In the data rows, the value 128 means zero.
A hidden rule labels the rows of this table. It goes by one to three of the table's principal directions, not those with the most spread.
Array([193, 170, 131, 109,  99,  78, 145,  87, 103, 122,  85, 133, 141,  81, 142, 162,  83, 109,
       185, 124, 110, 106, 124,  83, 117, 138, 145,  95,  88, 168,  85, 114, 110, 201]) j124
Array([117,  94, 141, 101, 138, 177, 120, 122, 143, 132, 127,  74, 109, 155, 101, 148, 130, 108,
       110, 127, 148, 125, 132, 149, 118, 118, 133, 158, 137,  97, 165, 146, 146,  94]) j16
Array([114, 114, 105, 128, 129, 115, 123, 125, 121, 124, 135, 112, 150, 143, 143,  92, 118, 156,
       108, 152, 152, 140, 104, 145, 173, 135, 107, 111, 125,  98,  91, 125, 109, 120]) j277
Array([133, 144, 152, 120, 128, 140, 150, 120, 155, 125, 103, 185,  98, 133, 126, 108, 149, 110,
       146, 119,  74,  90, 197, 117,  75, 110, 119, 148, 167, 141, 139, 132, 169, 146]) j16
Array([ 97, 106, 133, 102, 153, 178, 137, 132, 125, 125, 113, 140, 122, 149, 121, 134, 179,  94,
       141, 120,  97,  88, 159,  98, 121, 115,  89, 177, 206, 108, 140, 108, 165, 130]) j277
Array([ 40,  93, 125, 121,  93, 164, 109, 131, 186, 134, 172, 133,  99, 180,  90,  64, 114, 186,
        62, 164, 148, 195, 159, 197, 122, 142, 136, 157, 177,  83, 159, 162, 116,  36]) j792
Array([ 87,  97, 128, 113,  87, 129,  97, 112, 130, 163, 144,  81, 134, 143, 112, 113,  85, 132,
        84, 147, 184, 176,  86, 166, 161, 149, 163, 113, 129, 118, 116, 128, 107,  87]) j16
Array([145, 135, 135,  95, 138, 147, 145,  94, 122, 133,  66, 119, 118, 136, 120, 162, 145,  56,
       167, 110,  81,  61, 167,  73, 104, 119, 118, 152, 169, 130, 129, 105, 172, 200]) j511
Array([117, 162, 137, 131, 107, 113, 136, 113, 145, 114, 132, 170, 114, 117, 133, 110,  89, 153,
       140, 132,  99, 153, 157, 137, 115, 133, 143, 115, 123, 132,  97, 141, 118, 127]) j16
Array([137, 160, 131, 120,  85,  93, 137,  93, 120, 144, 122, 146, 137,  87, 124, 163,  93, 145,
       179, 123, 115, 159, 128, 113, 106, 138, 189, 120,  97, 169, 115, 111,  98, 150]) j124
Array([128, 152, 119, 161, 127, 116, 132, 161, 137, 115, 166, 175, 115,  92, 126, 167, 155, 160,
       141, 115, 103, 156, 138, 120,  83, 131, 146, 135, 116, 159, 153, 127, 120, 106]) j16
Array([ 70,  75, 133, 113, 151, 191,  98, 141, 144, 122, 141,  78, 128, 206, 103,  83, 137, 109,
        66, 135, 152, 137, 130, 164, 162, 127,  97, 173, 175,  67, 159, 142, 149,  87]) j277
Array([105, 128, 139, 112, 121, 149, 138, 122, 143, 141, 132, 147, 114, 120, 110, 136, 147, 125,
       141, 128, 115, 128, 146, 123, 104, 121, 139, 143, 160, 131, 152, 126, 134, 109]) j124
Array([ 94,  86, 160,  80, 141, 179, 120, 111, 133, 155,  94,  83, 110, 173, 132,  91, 139,  78,
        91, 147, 151,  88, 139, 153, 154, 106, 110, 142, 188,  89, 110, 126, 182, 110]) j16
Array([ 82, 124, 120, 120,  99, 138, 123, 133, 169, 116, 151, 137,  90, 144, 106, 108, 117, 158,
        77, 168, 136, 154, 158, 160, 108, 145, 115, 138, 170,  97, 136, 160, 125,  76]) j277
Array([ 76,  80, 142,  64, 129, 175, 116,  92, 119, 143, 116,  86, 158, 172, 121,  67, 112,  95,
       110, 147, 157, 115, 102, 141, 193, 121,  96, 139, 188,  70,  88, 112, 136, 106]) j792
Array([ 78, 101, 163,  72, 128, 194, 128, 111, 164, 164, 135, 136, 112, 132, 101, 114, 174,  83,
       135, 120, 106, 118, 138, 130,  91,  94, 152, 138, 196, 120, 148,  99, 181,  83]) j124
Array([ 75,  57,  79, 117,  90, 139,  94, 133, 135, 120, 194,  72, 156, 160,  98, 123, 112, 219,
        84, 161, 191, 223,  82, 186, 150, 160, 138, 167, 119,  84, 142, 128,  69,  33]) j141
Array([187, 171, 110, 179, 136,  97, 139, 160, 144,  93, 118, 163,  88, 109, 137, 174, 158, 161,
       147, 116,  76, 126, 186, 103,  56, 133, 139, 132,  89, 175, 167, 139, 139, 171]) j141
Array([124, 129, 110, 113, 121, 131, 125, 108, 129, 121, 130, 127, 147, 122, 120, 136, 114, 121,
       151, 116, 106, 139, 113, 104, 131, 137, 131, 117, 130, 122, 106, 106, 120, 143]) j792
Array([ 95, 100, 119, 135, 122, 149, 118, 134, 137, 137, 152, 115, 126, 150, 103, 157, 138, 136,
       117, 114, 132, 152, 136, 151, 105, 131, 151, 182, 135, 117, 168, 129, 130,  93]) j124
Array([105,  85, 139, 117, 131, 164, 113, 138, 141, 156, 142,  96, 120, 151, 116, 103, 154, 148,
       101, 139, 166, 150, 118, 164, 135, 116, 144, 136, 138, 121, 167, 131, 133,  75]) j277
Array([125,  73, 134,  91, 153, 174, 116, 141, 112, 110, 126,  61, 134, 167, 130, 113, 160, 150,
       106, 158, 172, 127, 120, 150, 158, 117,  93, 172, 146,  93, 148, 129, 132,  90]) j16
Array([117, 113, 138, 102, 115, 145, 115, 117, 152,  98, 128, 140, 122, 164, 124,  96, 119, 118,
       114, 128,  92, 130, 164, 145,  92, 124, 118, 162, 152, 111, 107, 120, 165, 121]) j511
Array([158, 166, 106, 201, 118,  65, 135, 157, 123, 147, 125, 147,  99,  92, 144, 176, 130, 150,
       115, 126, 140, 130, 133, 127, 109, 146, 157,  97,  81, 175, 146, 148, 112, 155]) j792
Array([124, 123, 140,  92, 112, 116, 133, 101, 121, 124, 162, 165, 185, 105, 140,  97, 119, 146,
       176, 116, 111, 153,  94, 142, 121, 104, 152, 130, 105, 133,  77,  86, 118, 103]) j277
Array([111, 109, 104, 124,  98, 134, 121, 117, 163, 120, 127, 111,  98, 156, 100, 126, 107, 152,
        94, 149, 131, 146, 159, 148, 105, 152, 124, 143, 146, 102, 144, 154, 122, 109]) j141
Array([117,  82, 118,  89, 124, 155, 117, 116, 120, 140, 135,  85, 152, 137, 116, 131, 152, 135,
       135, 136, 152, 141,  97, 129, 139, 123, 134, 144, 142, 115, 137,  97, 123, 103]) j141
Array([ 95, 128, 146, 120, 128, 154, 114, 128, 153, 138, 132, 107, 103, 146, 115, 101, 109, 110,
        86, 142, 144, 140, 126, 149, 147, 129, 131, 102, 147, 104, 130, 151, 140, 102]) j792
Array([146, 113, 115,  95,  89,  94, 119, 117, 110,  84, 175, 160, 194, 108, 146,  84, 112, 208,
       164, 146, 127, 188,  93, 144, 124, 133, 127, 141,  93, 143,  74,  87,  81,  96]) j511
Array([128, 128, 134, 125, 133, 106, 127, 119,  99, 137, 118, 155, 166, 122, 167,  79, 110,  98,
       131, 119, 128, 100,  93, 120, 179, 124,  99,  90, 139, 127,  45, 102, 137, 152]) j16
Array([150, 179, 140, 138, 105,  75, 152,  88, 108, 165,  79, 158, 126,  88, 140, 162,  76,  51,
       157, 105, 110,  70, 128,  90, 130, 136, 145,  88, 123, 157,  77, 127, 136, 206]) j792
Array([147, 167, 157, 128, 118, 131, 154, 119, 163, 136,  91, 179,  71, 113, 109, 166, 156,  83,
       154, 110,  65,  80, 213, 101,  32, 113, 152, 154, 157, 167, 177, 138, 180, 166]) j511
Array([123, 126, 155, 173, 180, 157, 127, 161, 141, 145, 113, 123,  95, 170, 131, 102, 144,  86,
        81, 105, 137,  87, 153, 153, 144, 108, 109, 128, 132, 112, 173, 172, 169, 130]) j124
Array([172, 144, 110, 103,  92,  87, 146,  98, 113, 124,  95, 156, 143,  90, 138, 142, 133, 139,
       184, 138,  98, 111, 140,  79, 100, 139, 130, 118, 131, 169,  98,  90, 116, 183]) j124
Array([117, 119,  93, 124,  65, 101, 136, 135, 153, 127, 200, 161, 136,  76,  92, 166, 160, 255,
       161, 158, 142, 225, 124, 149,  56, 143, 188, 161, 100, 166, 194, 117,  55,  47]) j511
Array([ 98, 105, 136,  99, 134, 180, 126, 126, 151, 130, 139, 107, 113, 145,  97, 135, 156, 133,
       128, 132, 125, 143, 143, 134, 109, 117, 137, 160, 159, 108, 175, 129, 138,  89]) j141
Array([166, 185, 106, 193, 122,  44, 117, 130,  79, 122, 116, 134, 158,  97, 165, 160,  52,  98,
       130, 101, 130, 129,  79,  99, 178, 165, 137,  67,  56, 160,  57, 127,  95, 210]) j792
Array([109, 105, 140,  56,  94, 136, 120,  79, 121, 133, 137, 136, 180, 120, 129,  77, 103, 122,
       162, 134, 122, 148,  89, 124, 146, 121, 136, 113, 149, 123,  60,  76, 121, 113]) j141
Array([ 99, 121, 155, 109, 112, 127, 117, 115, 136, 134, 136, 141, 133, 144, 144,  63,  92, 120,
        96, 143, 142, 134, 119, 169, 152, 121, 123, 110, 143, 109,  71, 133, 141,  98]) j141
Array([125, 135, 116, 193, 167, 119, 134, 178, 122, 132, 117, 140,  98, 148, 144, 131, 164, 119,
        82, 128, 139,  88, 153, 129, 146, 133,  85, 135, 146, 124, 160, 161, 144, 145]) j141
Array([139,  92, 139, 117, 181, 186, 133, 154, 134, 107, 110,  98, 110, 178, 121, 124, 200, 123,
       121, 129, 121,  88, 173, 132, 110,  99,  89, 195, 156, 103, 197, 138, 169, 122]) j511
Array([ 99, 144, 180, 105, 140, 150, 127, 105, 121, 170,  93, 117, 115, 132, 137, 108,  98,  32,
       110, 119, 136,  81, 117, 126, 169, 110, 132,  91, 165, 117,  87, 132, 171, 146]) j124
Array([ 87, 133, 161, 145, 162, 149, 125, 143, 132, 131, 120, 156, 123, 174, 150,  48, 124,  99,
        88, 126, 122, 102, 151, 157, 172, 110,  92, 128, 166,  99, 104, 147, 162, 126]) j511
Array([ 95,  85, 101,  79,  74, 143,  96, 102, 146,  91, 190,  89, 161, 142,  93, 109,  68, 208,
       119, 156, 156, 234,  87, 169, 134, 158, 146, 144, 106,  90, 109, 125,  66,  47]) j16
Array([106, 114, 165, 106, 139, 140, 114, 112, 111, 163, 103, 117, 145, 149, 149,  88, 120,  35,
       103, 113, 136,  79, 101, 134, 166, 108, 121, 110, 161, 119,  74, 103, 182, 147]) j511
Array([150, 127,  97, 164, 148, 106, 124, 155, 108,  96, 147, 126, 147, 126, 151, 124, 114, 167,
       118, 126, 141, 142, 100, 131, 163, 143,  92, 110,  90, 114, 101, 140,  98, 126]) j277
Array([160, 125, 108, 146, 131, 123, 141, 150, 135, 122, 118, 125,  93, 116, 119, 190, 174, 141,
       132, 130, 120, 106, 163, 112,  72, 132, 125, 158, 128, 147, 182, 137, 139, 135]) j16
Array([172, 174, 131, 144, 166, 126, 164, 155, 117, 139, 123, 158, 110,  50, 134, 233, 221, 114,
       205, 101,  85,  94, 138,  61,  66,  97, 161, 124, 112, 189, 186,  98, 147, 161]) j511
Array([ 90,  64, 142,  53, 125, 174, 131, 100, 121, 145, 128, 115, 165, 155, 126,  72, 164, 134,
       141, 150, 147, 116, 117, 145, 151, 102, 104, 170, 191,  94, 111,  91, 139,  84]) j124
Array([149, 138, 113,  78, 107, 112, 128,  78,  90, 114, 117, 132, 197,  91, 137, 123,  84, 112,
       202, 112, 103, 138,  70,  63, 170, 143, 122,  86, 122, 139,  44,  68,  91, 178]) j277
Array([131, 153, 158, 148, 158, 132, 142, 134, 117, 129,  99, 178, 130, 144, 146,  90, 134,  84,
       140, 101,  93,  79, 163, 111, 141, 112, 100, 137, 152, 138, 124, 133, 156, 174]) j16
Array([ 77,  96, 146, 125, 181, 210, 132, 167, 160, 118, 123, 120,  81, 197, 105,  91, 201, 118,
        77, 146, 125,  92, 195, 145, 126, 107,  68, 194, 217,  76, 210, 164, 174,  90]) j511
Array([137, 130, 123, 146, 120, 114, 152, 141, 137, 133, 115, 163, 100, 126, 125, 142, 166, 158,
       134, 140, 119, 106, 185, 130,  83, 126, 122, 171, 147, 147, 174, 144, 131, 130]) j124
Array([160, 141, 128, 146, 105,  77, 122, 138, 112, 128, 162, 134, 150,  86, 155, 115,  99, 198,
       134, 144, 168, 184,  80, 159, 144, 133, 163,  81,  50, 163, 100, 129,  77,  99]) j16
Array([148, 123, 124, 117, 138, 128, 124, 124, 102,  91, 135, 135, 167, 130, 137, 133, 114, 117,
       157, 103, 105, 123, 112, 109, 134, 129, 103, 151, 115, 123,  96, 108, 125, 146]) j16
Array([203, 158, 124, 108, 177, 131, 134, 106,  73,  87,  96,  93, 186, 101, 139, 190, 110,  52,
       212,  72,  87,  85,  78,  39, 157, 121, 109, 110,  76, 135,  97,  89, 126, 227]) j511
Array([174, 162, 117, 142, 123,  83, 138, 122, 104, 130, 115, 140, 145,  80, 149, 159, 122, 129,
       170, 118, 118, 123, 104,  91, 129, 133, 146,  86,  85, 168, 102, 107, 110, 176]) j141
Array([ 57,  68, 138,  88, 121, 188, 113, 134, 160, 127, 161, 126, 119, 177, 112,  67, 156, 159,
        83, 158, 143, 155, 146, 180, 127, 117, 106, 174, 199,  80, 136, 128, 148,  37]) j16
Array([110,  98, 114, 123, 130, 141, 110, 136, 122, 123, 151, 114, 160, 150, 125,  91, 137, 157,
       119, 133, 145, 161, 100, 138, 159, 133, 120, 133, 130, 117, 130, 111, 108, 106]) j792
Array([115, 146, 120, 158, 118,  92, 125, 142, 123, 110, 152, 179, 147, 128, 155,  70, 106, 180,
       117, 141, 126, 161, 126, 148, 156, 139, 113, 111, 117, 133,  85, 132,  99, 121]) j141
Array([ 72,  76, 138,  30, 100, 171, 104,  70, 114, 145, 136,  75, 182, 144, 110, 104,  98,  80,
       134, 139, 150, 143,  64, 127, 173, 127, 131, 135, 179,  83,  64,  74, 131,  97]) j511
Array([ 72,  81, 127, 109, 132, 183,  99, 114, 155, 137, 145,  91, 129, 181, 101,  99,  96,  90,
        83, 108, 133, 145, 109, 159, 151, 131, 123, 130, 158,  69, 113, 133, 153,  85]) j277
Array([108, 122, 114, 143, 149, 133, 115, 138, 111, 136, 136,  96, 146, 136, 130, 117, 110, 110,
        99, 129, 163, 130,  78, 123, 198, 142, 103,  92, 129,  99, 113, 136, 107, 128]) j792
Array([116,  83, 102, 167, 164, 158, 108, 168, 131, 110, 131,  51, 109, 204, 110, 107, 129, 165,
        49, 152, 192, 139, 134, 170, 182, 149,  78, 163, 123,  71, 198, 191, 104, 101]) j141
Array([126, 117, 156,  83, 118, 149, 128, 102, 137, 142,  70,  97,  94, 159, 131, 100, 132,  92,
       108, 161, 133,  87, 170, 129, 127, 120, 118, 135, 178, 120, 119, 130, 171, 151]) j792
Array([ 81,  61, 136,  32,  95, 175, 100,  75, 123, 125, 139,  85, 188, 170, 112,  45,  93, 141,
       133, 152, 152, 173,  85, 148, 180, 129, 119, 145, 169,  84,  76,  85, 108,  84]) j16
Array([ 34,  59, 128, 124, 162, 216,  91, 164, 153, 129, 188,  72, 128, 201,  91,  81, 151, 148,
        50, 140, 180, 180, 102, 188, 180, 125, 105, 168, 174,  51, 185, 153, 125,  21]) j141
Array([117, 105, 109,  81, 106, 145, 118,  95, 133, 118, 128,  83, 145, 139, 104, 122, 104, 141,
       133, 149, 142, 154, 107, 121, 147, 144, 125, 126, 139,  99, 118, 118, 102, 119]) j511
Array([108, 101, 177,  51, 162, 177, 115,  90,  97, 141, 139,  83, 197, 130, 142,  90, 104,  51,
       152, 105, 147, 112,  39, 135, 199,  84, 127, 102, 125,  85,  53,  86, 151, 106]) j277
Array([205, 193, 106, 231, 142,  54, 132, 193, 121,  55, 141, 197, 114, 117, 156, 134, 124, 193,
       124, 115,  92, 143, 176, 120,  90, 152, 102, 135,  50, 181, 159, 170,  99, 179]) j792
Here are more rows. What is the label of each one?
Array([140, 108, 130, 119, 152, 128, 120, 139, 107, 108, 148, 113, 172, 141, 146,  88, 140, 144,
       126, 133, 150, 133,  91, 144, 164, 113, 104, 131, 104, 112, 113, 115, 117, 116]) -> j277
Array([210, 155,  95, 143, 118,  83, 153, 140, 114,  72, 127, 170, 135,  83, 143, 173, 155, 216,
       202, 130,  86, 145, 163,  89,  67, 137, 125, 151,  76, 180, 145, 115,  90, 162]) -> j277
Array([128,  98, 123, 133, 180, 180, 142, 168, 142,  98, 134, 115, 102, 165, 118, 127, 202, 167,
       116, 143, 128, 109, 175, 140, 112, 108,  79, 191, 156,  93, 206, 156, 142,  94]) -> j141
Array([152, 139, 132, 120, 114, 111, 122, 108, 130, 110, 112, 123, 133, 136, 134, 103,  79, 118,
       123, 130, 122, 126, 128, 131, 135, 138, 121, 106, 106, 123,  92, 138, 125, 153]) -> j792
Array([159, 162, 147, 156, 120,  99, 149, 122, 145, 129,  87, 166,  84, 133, 136, 129, 107, 106,
       120, 122, 101,  81, 195, 135,  85, 126, 125, 133, 123, 145, 133, 167, 157, 169]) -> j124
Array([169, 165,  87, 183, 119,  73, 155, 159, 112, 111, 140, 147, 113,  77, 134, 197, 149, 231,
       162, 151, 142, 162, 145, 112, 106, 151, 143, 137,  73, 170, 180, 152,  57, 135]) -> j124
Array([190, 207, 123, 210, 185,  91, 155, 172, 108, 126,  99, 168, 100,  75, 155, 210, 165,  77,
       161,  81,  81,  66, 144,  58, 108, 122, 124,  86,  89, 181, 155, 138, 150, 219]) -> j792
Array([199, 191, 103, 168,  77,  48, 152, 119, 147, 122, 106, 175,  86,  66, 126, 200, 108, 157,
       162, 127,  90, 128, 175,  98,  37, 154, 173, 102,  74, 198, 143, 143, 111, 184]) -> j792
Array([146, 111, 123, 132, 148, 129, 125, 125, 108, 129,  86, 103, 135, 163, 134, 127, 133,  74,
       115, 116, 128,  71, 136, 110, 147, 131,  91, 148, 145, 116, 126, 125, 155, 180]) -> j511
Array([126, 181, 160, 203, 153, 100, 141, 153, 130, 147, 114, 185,  95, 128, 156, 113, 103,  97,
       105,  98, 112,  98, 162, 148, 136, 118, 136, 104, 108, 147, 121, 173, 152, 155]) -> j16
Array([115, 121, 138, 129, 131, 159, 128, 135, 169, 140, 113, 119,  77, 156, 102, 118, 148, 113,
        93, 138, 124, 113, 174, 139,  98, 124, 127, 135, 162, 118, 182, 157, 159, 117]) -> j792
Array([192, 177,  80, 200,  88,  26, 131, 147, 103, 118, 160, 149, 138,  48, 147, 205,  84, 210,
       155, 124, 148, 189,  86, 120, 111, 169, 177,  77,  14, 194, 114, 138,  47, 143]) -> j277
Array([143, 115, 144, 112, 116, 122, 136, 117, 132, 166, 116, 122, 116, 107, 130, 151, 149, 102,
       132, 126, 141, 101, 124, 138,  94, 109, 158, 123, 126, 148, 133, 116, 157, 119]) -> j141
Array([126, 100, 124, 130, 125, 120, 110, 139, 103, 161, 148, 105, 154, 109, 139, 155, 151, 117,
       127, 115, 160, 141,  71, 133, 137, 123, 160, 120, 110, 152, 120,  91, 131, 108]) -> j16
Array([138, 127, 154, 124, 176, 172, 131, 145, 140,  95, 110, 120, 109, 171, 127,  98, 149, 103,
       114, 123, 107,  92, 169, 130, 128, 106,  85, 156, 145, 100, 158, 154, 165, 138]) -> j511
Array([161, 122, 104, 189, 207, 139, 119, 176, 107,  88, 105, 105, 135, 187, 152,  97, 150, 113,
        95, 106, 122,  85, 136, 111, 186, 131,  48, 130, 115,  97, 145, 152, 141, 184]) -> j792
Array([133, 107, 113,  45,  35,  89, 134,  53, 122, 161, 127, 119, 166,  73, 118, 137,  95, 163,
       181, 164, 150, 166,  85, 123, 107, 141, 185, 106, 124, 155,  69,  72,  85, 111]) -> j792
Array([125, 101, 107, 108, 109, 117, 122, 103,  94, 146, 123,  80, 169, 129, 117, 143, 104, 132,
       138, 137, 175, 139,  80, 120, 175, 148, 130, 136, 120, 119, 123, 115,  83, 134]) -> j141
Array([ 34,  92, 196,  75, 129, 205, 127, 101, 179, 191, 118, 158,  97, 177, 115,  53, 163,  59,
       100, 121, 104,  97, 176, 176, 102,  75, 154, 156, 231, 101, 126, 112, 223,  72]) -> j792
Array([106, 116, 130,  91,  87, 140, 134, 111, 156, 150, 168, 137, 119,  86,  95, 185, 153, 155,
       160, 129, 121, 172, 125, 140,  52, 116, 196, 153, 128, 148, 161, 104, 125,  64]) -> j792
Array([155, 178, 110, 194, 133,  57, 144, 148,  95, 118, 131, 188, 150,  95, 162, 136, 105, 140,
       144, 111, 117, 116, 119, 109, 150, 145, 111, 104,  89, 158,  94, 137,  95, 177]) -> j792
Array([ 89, 126, 181, 142, 189, 177, 123, 147, 127, 159,  99, 151, 113, 174, 151,  84, 164,  19,
        97,  86,  98,  53, 152, 130, 150,  87, 104, 136, 190, 114, 117, 120, 221, 150]) -> j124
Array([160, 164,  97, 136,  77,  45, 125, 106,  97, 108, 145, 151, 172,  72, 155, 135,  60, 181,
       161, 142, 135, 179,  78, 115, 149, 162, 149,  75,  64, 161,  43, 106,  61, 152]) -> j141
Array([227, 208, 109, 183, 123,  34, 159, 146,  90,  62, 115, 217, 145,  67, 176, 158, 108, 181,
       200, 113,  70, 118, 160,  77,  94, 146, 106, 119,  55, 196,  90, 129,  88, 213]) -> j277
Array([126, 102, 147, 139, 189, 185, 125, 165, 130, 131, 119, 102, 104, 163, 123, 155, 197,  74,
       108, 100, 120,  78, 151, 127, 109,  97, 108, 176, 154, 114, 190, 133, 191, 123]) -> j124
Array([126, 125, 129,  77,  87, 152, 133,  99, 168, 117, 122, 141,  94, 114,  96, 148, 132, 134,
       150, 139,  87, 140, 170, 108,  56, 133, 145, 139, 167, 136, 139, 116, 145, 114]) -> j277
Array([110,  93, 100, 126, 137, 140, 112, 130, 111, 134, 148,  77, 155, 138, 121, 144, 118, 127,
       110, 126, 166, 144,  71, 133, 174, 141, 117, 121, 121,  94, 118, 122, 106, 105]) -> j124
Array([160, 134, 101, 126, 105,  90, 123, 123, 103,  86, 151, 106, 158, 106, 135, 143,  75, 191,
       139, 150, 159, 174,  90, 134, 153, 156, 118, 118,  69, 123,  97, 140,  60, 118]) -> j16
Array([117, 105, 134,  98, 113, 131, 125, 129, 120, 108, 153, 150, 156, 130, 137,  95, 143, 166,
       139, 144, 129, 149, 125, 144, 122, 121, 115, 162, 143, 128, 109, 105, 119,  92]) -> j124
Array([ 83, 150, 182, 155, 196, 160, 134, 139, 123, 161,  75, 172, 113, 181, 162,  58, 145,   0,
        89,  89,  86,  20, 164, 117, 178,  93,  76, 117, 209, 102,  88, 132, 226, 190]) -> j511
Array([178, 126, 100, 114,  92,  95, 141, 123, 128,  95, 129, 156, 131,  99, 131, 161, 150, 188,
       173, 139,  98, 141, 157, 109,  58, 138, 133, 159, 109, 165, 129, 104, 113, 138]) -> j16
Array([111, 127, 172,  97, 122, 147, 122, 102, 134, 154,  92, 123, 112, 149, 133,  91, 106,  59,
       107, 127, 126,  90, 142, 137, 138, 114, 129, 116, 166, 122,  96, 128, 176, 142]) -> j124
Array([122,  93, 124,  65, 105, 140, 132,  85, 111, 149, 113,  84, 151, 119, 119, 149, 122, 116,
       153, 144, 154, 119,  98, 121, 140, 125, 137, 139, 146, 112, 103,  99, 121, 118]) -> j124
Array([163, 179, 110, 190, 115,  70, 147, 147, 132, 138, 110, 166,  90,  93, 135, 180, 138, 141,
       134, 125, 111, 114, 166, 107,  84, 145, 150, 114, 101, 180, 159, 147, 121, 175]) -> j511
Array([104,  91, 139, 109, 195, 208, 117, 150, 135,  82, 130,  95, 128, 198, 126,  88, 155, 111,
       102, 123, 113, 108, 148, 139, 159, 106,  61, 173, 167,  57, 139, 141, 166, 106]) -> j124
